One turn moves every row onto another: examples first, then more rows asked
vinu: [ 2.53  0.90 -1.20  3.73  1.56  1.56 -0.65 -1.31  2.29  1.02 -0.12 -3.95]
nik: [-4.76 -0.02 -1.76 -1.19  2.03  2.32  0.31  0.13  0.30 -0.10  1.53 -0.24]
nud: [ 0.18 -0.69 -2.65 -0.43  2.12 -1.60  0.97 -0.63 -3.49  2.14  3.00  2.55]
rav: [-3.80  0.25 -2.96 -1.78  3.97  0.49  1.05 -0.88 -0.15 -0.06  0.63  0.76]
Korel: [ 2.15 -1.07 -0.46  2.27  4.09  0.98 -0.22 -1.77  2.31  1.35 -0.10 -4.03]
losuv: [ 3.10  1.12 -0.24  3.16  0.23  1.36 -1.68 -1.39  2.24 -0.48 -0.68 -3.56]
tos: [-3.16  3.17  2.84 -3.01  0.73 -0.51 -1.00 -1.56  1.15 -2.04 -0.75 -0.34]
Desef: [ 0.19  0.89  4.86 -1.35  0.85 -3.75 -1.57  0.62 -0.71 -1.01 -2.22  0.81]
zofug: [-3.67  2.11  2.39 -3.34  0.91 -0.14 -1.76 -0.45  1.92  1.13 -1.08 -2.19]
bevo: [ 0.27  2.18  3.73 -2.34 -1.70 -3.76 -1.73  0.34  0.23  0.90 -0.62  2.45]
Pum: [ 2.72 -1.25  2.77 -1.68  0.89 -3.75 -0.04 -1.55 -2.53  0.57  2.31  2.36]
vose: [-0.28  0.08  5.24 -0.88 -1.40 -2.20 -2.12  2.13 -0.16  0.45 -0.92  0.73]
sifeg: [ 3.13 -2.34 -2.51  2.86  1.91  0.31 -0.58  0.47  2.30  2.21 -0.81 -1.04]
dasi: [ 4.55  0.33 -0.27  2.28 -0.59  0.36 -2.08 -1.73  2.79  0.28 -0.44 -2.47]
gume: [ 2.50 -0.05  3.66 -0.24  0.47 -3.03  1.09  0.18 -0.40  0.30  2.62  3.93]
Dov: [-3.52  3.06  1.49 -2.96  3.04 -1.54 -1.29 -0.54  0.82  0.52 -2.63 -1.20]
Sagi: [-1.85  0.56 -0.75 -0.46  2.98 -1.21  2.54 -1.63 -1.46  3.17  4.46  1.57]
nebar: [-3.36  3.04 -2.54 -0.40  2.74  1.54  1.38  0.00 -0.48  0.34  1.97  1.44]
gek: [ 0.12  3.52  4.55 -1.83 -0.20 -2.88 -1.19  0.68  1.10  0.48 -1.28  1.49]
rute: [-3.38  3.96  1.35 -2.89  1.95  0.14 -0.36 -0.77  2.25 -1.17 -0.91 -0.15]
Zik: [-4.72  2.89 -0.89 -0.05  2.63  0.74  0.92  0.18 -1.24  0.02  1.15  0.45]
logor: [ 2.42  1.37  0.22  3.09  1.81  0.97 -2.59 -0.56 -0.30  0.68 -1.34 -4.43]
tivi: [ 4.20 -0.78 -1.52  3.14 -0.14  0.08 -1.01 -1.03  2.91  1.48 -0.07 -1.57]
Pof: [ 1.05 -1.64  2.21 -0.45  0.32 -3.24  1.66  0.12 -0.24  0.87  2.55  4.41]
Gufe: [-1.10 -0.68 -1.72 -0.33  0.91 -0.22  0.65  0.06 -2.74  3.68  4.59  1.06]
seves: [ 4.85 -1.11 -2.05  0.45 -0.09 -0.74 -2.64 -2.05  2.06  2.12 -0.10 -1.63]
datu: [ 4.04 -0.75 -0.11  1.64 -0.21  0.89 -2.81 -1.46  0.96 -2.15 -1.00 -2.24]
sofe: [ 0.43  1.13 -0.77 -0.50  2.05 -1.17  2.15 -1.30 -1.59  2.49  5.05  2.72]
puge: [ 3.31 -0.72 -1.55  3.66  1.69  0.94 -0.17 -1.19  2.88  1.67  0.45 -2.66]
fopa: [ 1.95 -2.71  3.76 -1.38 -0.12 -2.11  0.43 -0.79 -1.10  1.27  3.96  1.82]

Pof -> Zik
nik -> vose
nebar -> gek
Where do these go?
Pum -> rav
Korel -> datu
losuv -> tivi

